One turn moves every row onto another: examples first, then more rows asked
z_456: [ 25   4   9  16  -2   8  25  22 -32  -9  24  -6  23   6  26  17 -14  10
  24 -16   3  -4 -37   3 -10 -12 -10]
z_341: [ 12  23  -5  -7   3  -7   8  17  -2  -2  36 -16   0  -8  12   3 -18   0
  12  -9  -1 -13  -3 -23  -3 -20  16]
z_198: [ 31  25   5 -14 -10   2  32  18 -21 -14   0 -18   0 -28  10 -11  -6  20
  22 -11  15  -9 -30   1   7   7   5]
z_886: [ 26   0  24   0 -23  17  18  22 -34 -23  33 -15   9 -10   3  -6 -15  -5
  28 -19 -19   3   1   9  12  -6  33]
z_143: [ 25   3   7   0  -5  13  26  20 -24 -34  15 -21   4 -12   6 -25 -24  30
  15  -2  12 -13 -24  -4 -13   5  17]
z_380: [ 39  16 -16  11  13  -7  22   7 -24 -12   3 -17  18 -12  28   8   2   1
  38  -4 -10  -7   2  11  -9 -26  27]
z_658: [ 24  15 -11  -3  -2  -5  22  28 -42 -22  27   9  18 -11  17   6   7  -3
  23  14 -10   2 -24  -2  -8   1  34]
z_351: [ 19  21  17   8 -15   7  47   5 -24 -12  22 -17   9 -10   2   6  19   0
   5 -21   3  14 -22  -9 -18   8  17]
z_247: [ 32  29  -6   7 -25 -15  22   0 -27 -10  26 -10  -5 -11  28   3  -6  36
  26   1 -10 -12 -17  -2   1   2   3]
z_124: [ 28   8 -13  12   1  20  23  20  -3 -13   9 -12   8  -2  52  -2  -6  15
  13   3  -5  -2  -4   1  -9 -10  21]
z_325: [  9  25  15  11 -17   4  26   6  -7   0  25 -26   3  -8   5   9   9  27
  27 -11  -6   4 -10 -24  -3  11  35]
z_28: [ 25  15  -6   3   0   7  10  26 -19 -18  32 -32  10 -21   2 -16  -9  31
  37 -11 -24  -3  -4  -3 -18 -18   3]
z_12: [ 32  19  12  21  -2  -3  13   5 -33 -14  25 -10   8 -13  25 -17 -14  31
  15  -9 -22 -20  -9 -11 -15   7   3]
z_618: [ 22  18  21  18 -22   5  26  13   1 -15  27 -30  13  -4   9  -4   9  19
  26 -14 -21   3 -15 -20  -8  16  30]
z_25: [ 18   8  25  15 -16   9  44   2 -27 -22  27 -22  11   4   6   9   5   8
   8 -17  11   6 -22 -12 -19   1  27]
z_251: [ 13   7  -8  -9   6  -4  24   1 -21 -23  29  -6  20  -6  20  -8 -15   4
  30  -7 -31   0  -6   5  -5 -36  18]
z_206: [ 37  31   4   3  -4  -4   6  10 -16 -17  11 -37   2  -4  13   6  -9  28
  42 -11  -4  -4 -10  -1  11 -26   7]
z_875: [ 30  12  13 -12   2  16  25   3 -46 -32  16 -16  14  -6  19   0  -6  18
  20 -14   1   9 -20   1   4 -34   3]
z_677: [ 30   3   4   3  -6   5  24  12 -31 -11  19  -8   8 -16 -10 -12  -1 -16
  16 -19 -17  -6  21  -6  -5  -3  12]
z_615: [ 44  14 -10  11  -8  -7  10  25   9 -15  31 -27  13  -8  25   1 -11  -8
  22 -10  -1 -14 -10 -12 -12  -9  16]
z_421: [ 30  13   8   4  11   4  11   3 -36 -17  24   4  29  -9  30   6 -15  -2
  22  -8  -2   6 -33   1   3   2  36]
z_272: [  0   6   8   5 -10  -3  52   9  -4 -10  10  -8  17   3  12   5  11  -2
  21  -5 -15  -3 -10 -12  -9  -2  38]
z_295: [ 14  28  -4  15   6   1  21  29 -34 -13  18  -2   1   7   9   8  -4   5
   9  -2  -3   8 -26  13 -18  -7  -5]
z_426: [  7  20   7  -4  -6   8  30  28 -10  -4  18  -5  -1 -13  45  -3 -13   7
  11  -7 -21 -11  -9   8   3 -21  21]
z_121: [ 30   9  -6  13  -5  12  15  15 -15 -19   5 -20   3  -1 -14 -15 -13  -3
  30 -12  -8  12   4  19  -2  12  21]
z_523: [ 37  20  -5   7   1  11  29  25 -46 -28  19 -23   6 -24  11  -5   4  12
  22  -9   0   9 -14  25 -24 -19  15]
z_506: [ 38  -2  -8   4 -27   3  24 -12 -22 -15  27 -19   4   1   5  12 -17  -3
  31 -16  11   3   6   9   7  -8  25]
z_732: [  8   8   6  15  -1   5  44  -4   2  -5   9 -14  21   0  19   4   1  -2
  22 -16  -7   5 -15  -2 -13   6  42]
z_833: [ 18 -12   6  -8 -19  13  29  15 -26  -3  14 -13  13  -5  -7   7 -13   9
  47 -15  -1  -7   0  -6  18  -9  13]
z_855: [ 38   8 -12   2 -10  26  13   9 -32  -9  14 -14   3 -11   5   8   8   5
  29  -5   5  20  12  -3   9   6  26]

z_295 goes to z_12
z_677 goes to z_886
z_523 goes to z_28
Where do these go?
z_658 goes to z_143
z_618 goes to z_272

One turn moves every row onto another: examples first, then more rows asked
z_39: [ 17  -5 -18   9  29  -6  17   0  -2  -8 -10 -10  -5   3 -14   0   5  14
 -11   8]
z_474: [ 11   9  -2 -20   3  19 -14  -6  -2  -4  13   7  19 -21   9   6   3 -19
   1  -8]
z_316: [ -1 -16   0  -3  -6 -23 -11  -3  -6  -5   9   5   0   3  -5 -15  -2  -3
  31   9]
z_414: [-12 -12  20  -5  24 -22   6  -4 -17  -8   8  13  -4  -2  -2  -1  15   9
   2   3]
z_512: [ 17  15 -13 -10  -2 -14 -11 -22  12   4  12   0   6   3  -5  -1 -12   6
   3  24]
z_797: [-14  -7   9  -7  14 -17 -22  -7  -2   1   2 -11 -13   6  12 -14   6   5
  10   0]
z_476: [  9   8  -1 -18   8  19  -1  -3  -8  -4  14  16  20 -26   5  12   8 -16
   0  -5]
z_540: [ -9 -13  -9   4  -4 -16 -14  -2  -5  -2   9   2  -6   5   2 -22  -2  -2
  27   8]
z_27: [ 11  18  -1 -17  13 -16  -8 -24  12   8   6  -5   2   0   0   9  -4  12
  -7  21]
z_373: [  0   7  -6  -4  17  16  -4   3   1  -2 -17   2  16 -30   4  10   5  -5
   5 -20]
z_492: [  9   6  12   5   6 -18   0   1 -17   6  16 -15 -16  -5   8 -23   7  -6
  -2   4]
z_816: [  3  -7   4  13   3 -16   6   1 -21 -13  23  15  -4   2  -5 -24   3  -2
   1   3]
z_471: [  0  -6   8  -4   5 -26  11   4 -14  12   4  -3  -8 -14   0  -2  12  -2
  24  17]
z_908: [ -3   6   5   7  12 -14   0   2 -14   9  11 -14 -21  -5  14 -21  10  -1
  -3   4]
z_556: [  5   8  -7  -9  13 -14   2 -22   5  -7  12  22  11   3 -13  11  -5  17
  -5  21]
z_694: [  7  10 -13   1   5  17  -5   6   1   2 -13  -3  15 -30   4   2  -1 -11
  11 -17]
z_379: [ 12  15 -11  -5   8 -15  15 -15   1   7  12  15   7  -8 -10  11  -2  11
  -1  30]
z_438: [ -6  -9  19 -11  14 -21 -21 -10  -4  -7   6  -8  -7   7   6 -13   5   3
   5  -3]
z_682: [-10  -5  -1   4   9 -20  14   7 -15  14   4   1 -13 -13   5  -6  14   2
  20  16]
z_292: [ 16  24  -3  -6  14 -13   9 -17   1   8  14   2  -1  -6  -2   6   0  11
 -17  23]
z_444: [ 18 -11 -26  10  20  -7  15   1   0 -10 -10  -4   1   4 -19   0   0  12
   2  11]
z_448: [ 15  -6 -15   0  29  -9   8  -2   5  -3 -18 -19  -5   3 -11   5   5  14
  -2   9]
z_431: [  9   5  -4 -19   2  19 -12  -6  -2  -7  14  14  22 -20   5   8   3 -18
   5  -8]
z_257: [ 13 -14 -21   4  23  -7   2  -5   6 -16 -13  -5   3  12 -18  -1  -2  15
   1   6]
z_432: [ 20  -7 -21   7  20  -4  -1  -5   6 -13  -9 -15  -3  13 -12 -10  -4  11
  -7   3]
z_888: [ 10  10   0 -21   7  17  -3  -3  -5   1  11   9  18 -28   8  14   9 -18
   2  -4]
z_535: [ 10   5  -5 -16   3  20  -5  -4  -6  -7  15  18  22 -23   3   9   5 -18
   3  -6]
z_56: [ 22  -5 -23   5  17  -8   4  -1   7  -2 -13 -23  -5   5 -11  -5  -2   8
   3  10]
z_538: [ -1   3  -9  -2  12  18 -11   1   3  -9 -14   8  20 -23   0   5  -1  -5
   8 -23]
z_941: [  6  11  -9   4  10  21 -10   3  -1  -7  -9   1  15 -24   4  -4  -2  -9
  -2 -25]
z_496: [  4   5 -16   5   5  18   0   7  -2  -5 -11  10  19 -29  -2   3  -1  -9
  12 -17]
z_90: [ 14  14 -11  -2   4 -10  -7 -23   6  -8  19  14   8   8  -9  -5 -12  10
 -12  17]
z_862: [-21 -13   7   1  23 -17   6  -1 -15  -6   6  17  -7  -2   1  -3  14  11
   8   5]
z_744: [ -9  -9  -4  15   7 -11   0   0 -17 -13  19  16  -7   6   0 -25   3   3
   2   1]
z_61: [ 13  11  -1 -20   3  18  -9  -4  -3   1  12   4  17 -25  10   9   6 -20
   2  -5]
z_913: [  4  11  -8   6  15  20   2   6  -6  -6  -9   8  15 -29   2   2   3  -7
  -4 -22]

z_862 goes to z_682
z_444 goes to z_39
z_512 goes to z_90
Where do these go?
z_474 goes to z_431
z_538 goes to z_496
z_414 goes to z_471

